[[ -3  37 -13  40   7]
 [-75  37 -17  43  42]
 [  7  43  -9 -12  26]]	-3, 26

[[-29  58  17 -92 -29  13]
 [ 53  86  80  29 -90  51]]	-29, 51

[[ 13  32 -22  71   5]
 [ -8  -6  -9   0  10]
 [-17  -5 -55 -79 -14]]	13, -14

[[-67  40  24 -18 -53   3]
 [-21  41  14 -12  74 -40]]	-67, -40

[ 39 -88 -61  51]	39, 51

[[-29  10  46  76   4 -67]
 [-48  36  59  56 -35 -15]]	-29, -15

[[ 49  91  23 -23  10   3  57]
 [-13 -22 -12  -4   4   7  -5]
 [ 24   0   4  15  68 -55  48]]	49, 48

[[ -4 -15   6   4]
 [-66 -44   7  17]
 [-56 -17   6   3]]	-4, 3

[[ 14 -79  58 -14]
 [ -1  18 -22   4]]	14, 4
---
(-65, -36, -74, -48, -40) out -40
(-10, -15, -3, -53, -69, -2) out -3
((34, 45, 43, 2, -3, 37, 60), (25, 30, 45, -10, -16, 21, 69)) out 60
(-72, -29, 18, 70) out 18
(-60, 10, -11, -85, 13) out 10
((49, -13, 15, -24, -2, 0), (41, 4, 7, 2, 13, -80), (54, -7, -5, 4, 18, 73)) out 54
((26, 62, -61, -23), (9, 64, -83, 38)) out 62
(22, -28, -84, 13, 26, 39) out 26
(86, 75, -10, -55, 7) out 75
(-44, 76, 41, 11) out 41
---
9	-2	87	12	21	2
11	2	61	-5	14	1
9	-1	72	4	17	4
ans = 9

16	-25	65	23
-16	16	-66	-41
8	45	85	0
ans = 16

-24	-11	-33	7	68
18	14	-29	53	50
-42	-17	-25	-23	58
ans = -24

-73	-21	15	-63	-6
-28	90	45	-42	-57
-12	-26	-83	13	-41
ans = -73

-14	23	-41	90
38	74	32	-41
24	64	1	-35
ans = -14

-2	5	8	31	-24
-73	13	-10	-41	11
-27	4	10	31	-33
ans = -2
---
[[  38.8   87.5  108.9   44.7  232.4  -15.9  112.1]
 [ 179.5   71.8   80.3 -151.2  227.8   66.7  132.6]]	38.8

[[-0.19 -0.07  0.09 -0.15]
 [ 0.15  0.12  0.17 -0.03]]	-0.07

[ 0.183  0.008  0.086 -0.162 -0.022  0.178 -0.040]	-0.022

[-0.029 -0.052  0.028  0.056 -0.144  0.124 -0.069]	-0.052

[[-194.3 -208.2  -80.8  -37.4]
 [ 136.4   90.0   76.3 -136.1]]	-136.1

[[  58.2  124.4   95.1 -101.6    5.5 -102.9]
 [-103.6  -12.5  -67.9 -156.6  134.2   23.9]
 [ -71.6   -8.9  141.4 -132.0  108.8  160.9]]	-103.6

[ 0.14 -0.13 -0.16 -0.18 -0.07]	-0.13

[ 0.769 -0.919  1.607  0.404]	0.769
---
[ 11 -42 -14  82 -44 -23  19] 82, 19

[[ 18  34  33  34]
 [ 75 -21  55 -70]
 [-26 -52   6 -37]] 75, 55

[[ 82  40  12 -35]
 [ 43 -21 -15  83]] 83, 82

[[-30  11 -30 -72]
 [-29   6 -52 -86]] 11, 6

[[ 20   2 -92  88 -58]
 [-48  80 -57  86  22]
 [ 11   8 -94  91 -66]] 91, 88

[ -3  70  30 -63 -75 -53 -59] 70, 30
---
array([[-0.050, -0.076,  0.100,  0.178,  0.030,  0.120],
       [-0.096,  0.155, -0.018, -0.002, -0.051, -0.144],
       [-0.033, -0.064,  0.030,  0.165, -0.054,  0.007]]) ==> -0.050

array([[ -3.8,  -4.3,  -1.9,  -5.3, -18.9],
       [ -1.4, -13.6,  -8.2,  10.1,  -9.8],
       [-15.8,  14.0, -21.6,   8.1,  11.3]]) ==> -3.8

array([[-1.8, -0.8, -0.5, -2.3, -0.1, -1.7],
       [ 0.3, -0.8,  0.9, -2.0,  1.1, -0.7],
       [-0.6, -2.3,  1.3, -0.2,  0.8, -1.0]]) ==> -1.8

array([[-158.72,  183.84,  -40.04,  107.01,  164.15,  218.50],
       [-107.52,   89.47,   -3.57,   55.23,  105.14,  233.99],
       [ -24.44,  200.58, -109.72,   99.80,  101.12, -132.78]]) ==> -158.72

array([[-0.131,  0.030,  0.029,  0.085, -0.006,  0.005],
       [-0.126,  0.031,  0.029,  0.077, -0.006,  0.003],
       [ 0.153,  0.036,  0.033,  0.007,  0.052,  0.032]]) ==> -0.131

array([[-21.153,  -7.405,   7.913,  13.938],
       [-12.828,   5.043,   1.386,  -4.001],
       [ -0.977, -10.455,   8.547, -15.340]]) ==> -21.153
---
87	-40	-2	-10	4
-79	-16	-30	-25	65
gives -30

-31	2	-35	-19	46	73
-15	-66	-3	3	43	75
21	-6	-1	38	14	-14
gives -3

14	3	-13	-18	18
-68	8	53	55	10
23	-12	-18	-21	-10
gives 53

-7	80	81	79
-13	75	87	64
gives 87

-28	17	8	12	-29	-26	-3
3	-22	29	-33	-68	9	66
gives 29

-55	40	-4	-3
40	0	-77	43
-49	-6	0	-9
gives -77
